128 stands for zero in the data rows.
Some points, one per row:
[119 118 133  57  72 104 137 105 121  54 103  88 104  88 107 168  47  56
 178 171 109  84  69 109 202 171 182 169 101  86  89 164 107 177 135  56
 120 166 169 171 166 204 182 154  69  89 148 120]
[152 135 100 139 104 121 105 121  72 151 119  72 121 137 107 152 145 138
 113  90 109 101 134 125 105 138 116 137 117 135  89 164 124  80  86  89
 120 100 136 122 134 106 117 105 102 138 148 120]
[119 184 165 106  72 104 137 121 202 119 168  72 121 137  74 103  96 138
 146 155 109 133 101 125 154 154 133 120 166 152 105 180 156 177 184 138
 153 182 185 138 166  90 133  73  86 154  99 201]
[135 184  84 123 153 153  88 138 153 151 119 186 121 137 140  87 178 154
  80  57 109 182 166 109  72  57 133 120 166 168  89  66 107  96 102 170
 120 133 169 155  69 122  84 138 167 171 148 104]
[168 102  84 204 202 170 154  72  72 135  87 202 170 121 205 136 162 154
 113  57 207 117 183 158 137 171  51 153 166  54 105  82  58 112  53 121
 186  51  55 171  52 106 166 203 167 122  83  55]
[135  53 133 155 153 137 186  56  88 168 136 137 153 170 172  87 145  72
 113 171 109  68 150 109 105 138 116 120  68 103 138 115 124 112 151 121
 186 166  55 138 166 106 117 138 135  89 148 120]
[119 200 116  90  88  55 154 121 186 102 168  88  88 137  74 136 129 187
  64 139 109 198 101 158 121 187 182  88 101 135 187 148 205 177 184 121
  71 182 185  57 134  90 166  89 102 122 148 152]
[119 102 198  74  55  55 186 154 153 102 152  72 104 154  91 119 145 121
 129 188  92 149  85 125 202  89 165 120 133 184 171 180 156 210 200  72
  71 182 120 138 183 204 133  73  86 154  99 201]
[103 118  84 139 153 153  88 187 121 184 119 153 137 121 172  87 162 187
  97 106  92 149 199 109 105  89 116 137 133 152  73  99 124 112 135 154
 104  68 185 122  85  90  52 138 184 154  67 104]
[ 70 200  51 123 153  55 203  56  88  86  87 186  72 121 140 119 178 203
  97 139  76 166 101 207  88 122 133  71 198 184 171 131 173  63 151 170
 169 100  87  57 118 188 133  56  53 187 132  87]
[201  86 182 139 186  72 154 121  88 135 136 137 170 137 156 168 145 105
 129 155 125 166 101  92 105 138 133 186  84 168 122 148 140  80 118  72
 153 182  71 138 134 139 199 105 135 105 165 104]
[119  86 149 155 104 137 105  89 137 102 119  88 137 137 107 136 162 121
 146 155 158 101 101 141 154 154 100 137 101 184 105 148 140  96 102 105
 137 100  71  90 150  90 150 122 102  73 116 136]
Here are 16 more points, each followed by its number:
[168 151 182 106 202 104 170 170 170 168 201 153 121 202 140 136 178 203
  48 122 125 166 134 141 121 105 100  55 182 184 187 131 189 129 200 154
 169 117 152  73 101  90 150 122 167 187  67 120] 0
[152  86 116 188 170  88 137  72 104 119 136 137 137 137 188  87  80  89
 113 188 174  84 118 125 154 154 133 202  68 103 187 196  91 112  86  89
 202 149  71 155 150 122 133 105 167 138 181 169] 1
[ 86 167 116 139 121 186 137 154 104 135  87 202 104 137 107 119 178 121
 146  90 125 133 134 158 121  89  67 120 101 152  89  99 124  96 118 187
 137 100 201  90 150  57 117 105 118 105 165 120] 2
[ 86 184 149 172 137 153  72 170 170 200 136 186  72 105 172  54 194 138
  97  73 109 182 183 158  72  57 100 104 166  86  89  66 140  80 135 203
  71  84 201 122  85 106  52 105 200 154 116  55] 3
[152  86 116  57  72 121 105 170  55  70 103  72  88  56  74 201  64  56
 178 139  92  68  85 109 202 187 182 186 166  54  73 196  75 194 151  72
 120 182  55 204 199 204 182 203  69  56 116 120] 4
[119 151 149 123 153 153 137 170 153 119 103 153  88 170 140 168 113 138
  97  73 109 117 134  92 170 171 165 153 117 135 105 131  91 112 102 121
 120 100 120 155 134  73 101 122 118 154 197 136] 5
[135  69 133 155 170 121 154  89 104 102 201 137 104 105 205 136  80  72
 162 106 125 117 134 125 105 154 116 169 101 103 138 180 124 161  53 105
 186 149  71 155 134 155 133 138 118 154 165 152] 6
[ 86 102 133 139 137 104 121 121 202  86 119 170 137 105 156 136 113  89
 162 155 158 166 150 125 170 187 116 104 101 152 138 164 189 129 118 154
 137 100  71  90 150 139 133 154 118 138 132 152] 7
[168 135 182  74 170  72 170 170 170 151 201 121 170 202  91 103 162 170
  80 139 125 166 101  76 105  73 116 104 149 119 203 115 205  96 135 138
 104 149 152 106  69 122 166 105 184 138  99 104] 8
[152  86 182  74 170 153 170 203 170 184 185 137 121 154 188  71 178 170
  64 122 109 182 101 125 105  57 133  88  84 119 187  99 156 161 184 105
 120 182 169 171 134 188 133  73 200 171  50 136] 9
[201  53 133 188 202 202 105 121  72 168  87 121 186 105 156  87 162 121
 146  57 207  84 199  92 137 138  67 202 117  54  73  66  75 161  53 121
  88  68  55 187 118  90 133 187 200 138  99  55] 10
[119 118 182 123  88 153  56 138 121 151  54 121 186 121 172 152 129 121
 195  57 158 149 150  92 137 138 116 153 101 135  89 148 107 112  69 121
 104 198 136 122 101  57 133 105 118 138 181 120] 11
[135  86 100 188 170 186 137 105  88 151  87 137 170  88 188 119 129 105
 162 106 207 149 150 125  88 154 149 186  84  86 122  50  91  96  86 138
 120 149 104 187  85  90  84 154 167  73 148  71] 12
[184 118  84  90 170  88 170  89 186 168 201 170 170 202  91 119 178 187
  80  90 158 166 101 174 154  89  67  88 182 119 187  99 189 112 167 154
  88  51 120  90 101  90 133 105 184 203  50 104] 13
[168 184  51 106  88 121  72  72  55 168  71 186  72  72 123 103 145  56
 146  73  76 133 183 174 121 105  51 186 182  70  73 131  58  80  86 154
 120  68 152 155  69 171  84 154 151 171  50  55] 14
[135 118 165 123 186  88 137 121 137 151 185 186 153 202 107 136 162 203
  80 155 125 182  85 109 121  89 100  55 198 152 171  99 173 112 167 154
 104  51 169  73  52  57 166  89 135 154  83 104] 15
Which of these numbered points is nearest to each point below by angle, seen from the average point of the first points? Its number follows each.
[ 86 184 133 123 137 202  88 121 186 200 103 186 104 121 107  54 194 187
 113  57  92 182 166 125  72  89  84 104 166 103 154  50 156  63 118 154
  88  84 169 122  69 106  68 154 118 203  67 104] > 3
[103 184  67 172 104  72 170  89 121 151 136 170 121 137 123  87 145 154
 113 155  92 182  52 190 121 105 182 104 182 201 171 164 189 129 151 187
 120 166 152  73 199 188 117  89  86 187  99 152] > 0
[184 118 182  57 153  72 137 154 170 151 201 104 137 186  91  71 129 187
  64 139 125 166  69  92 105  73 116 120 101 119 203  66 189 161 167 154
  88 149 152 106  85 106 150  89 167 154 181 136] > 8
[119 167 165  90  55  88  72 138 186 151 201  88 170 154  58 152  96 138
 146 155 125 149  69 158 137 138 133  55 133 168 171 164 189 177 200 170
  71 182 169  57 183 122 150  89  69 122 132 201] > 8
[ 86 118 165  74 121 104 154 203 137  86  87  72 121 121 107 185  64  72
 113 139 141 117 166  76 170 203 182 153 149 103 138 148 124 177 118 105
  88 198 120 155 166 155 150 171  86  73 132 120] > 4
[152 102 165  90 121 137 170 154 170 151 201 121 137 186  91  54 113 154
  64 139  92 149 118 125 105 122 149 137  84  86 203  82 205 112 167 138
 120 149 136 155 101 171 117 105 151 154 181 152] > 8
[ 70 167 133 123 121  72 105 121 202 119 185  88 153 137  91  87 145 105
 113 139 125 166  85 109 105 105 165  88  84 152 187 164 173 145 167 121
  88 182 185  90 134 171 117 138  69 122 116 185] > 8
[184 184  67 106 137 202  56  72  88 151  71 137  88  72 172  87 113 121
 146 122  92  84 150 190 137 105  84 186 198  54 105 131  75  63 118 138
 120 149 104 155 101 155  68 154 102  89  99 136] > 14
[135  53 116 188 202 202 137  89  55 151  87 153 186  56 205 136 178  72
 162  73 158 101 183 141 105 171 149 202  68  54 105  50 107  96  86  72
 153 117  71 204 134 155  68 171 118  89 197  71] > 12
[184 102 165 123 186  72 137  89 121 119 168 137 186 170 140 119 178 138
  80 155 109 117 150  76  72 138 149 186 149 119 138 180 156  96 118 105
 169 117  87 122 101 139 117  89 167 138 165 104] > 8
[103 118 149 155 137 137  88 154 104 151 136 170 137 105 140 119 129 138
 129 122 125 166 118 158 105 122 100 153 117 184  89 115 107  80 151 138
 169 100 152 122 134 122 101 105 118 105 165 169] > 2
[103 151 100 123 170 186  56 203 137 200  87 170 170 137 107  71 178 203
  64  90 109 198 166 125  56  89 116 104 198 103  89  99 156  63 151 187
  71 133 185 106  85 122  52 154 167 203  67  87] > 3
[168 200 149  74  72  72 170 154 202 151 136  88  72 137 107 185 129 170
 113 106 125 133  69  92 154 154 182 120 133 119 171 164 189 177 184 154
 120 182 169  57 134 122 166 105 118 187  99 201] > 0
[ 70 167 149  57 104  88 137 187 137  54 201  55  55 105  58 201  47 105
 146 204 109 101  69 141 170  89 182 153 166 135 154 180 107 210 151  89
 186 182  87 204 199 188 117 203  53 122 197 201] > 4
[103 167  84 155 104 137  72 121 186 135 152 104 186 170  74 136 162 154
 146 204  92 133  52 125 121 171 165 104 133 119 203 164 189 129 184 121
  55 182 185  73 183 122 133  89  53 138 148 169] > 8
[119 184 133 106  88 121 105 138 153 200  87 186 104 121 123  71 129 170
  64 155 109 182 150  76 121  57 100 137 149 135  89  99 124  80 151 187
  55 117 136 122 101 106  84 122 167 171  99  87] > 3
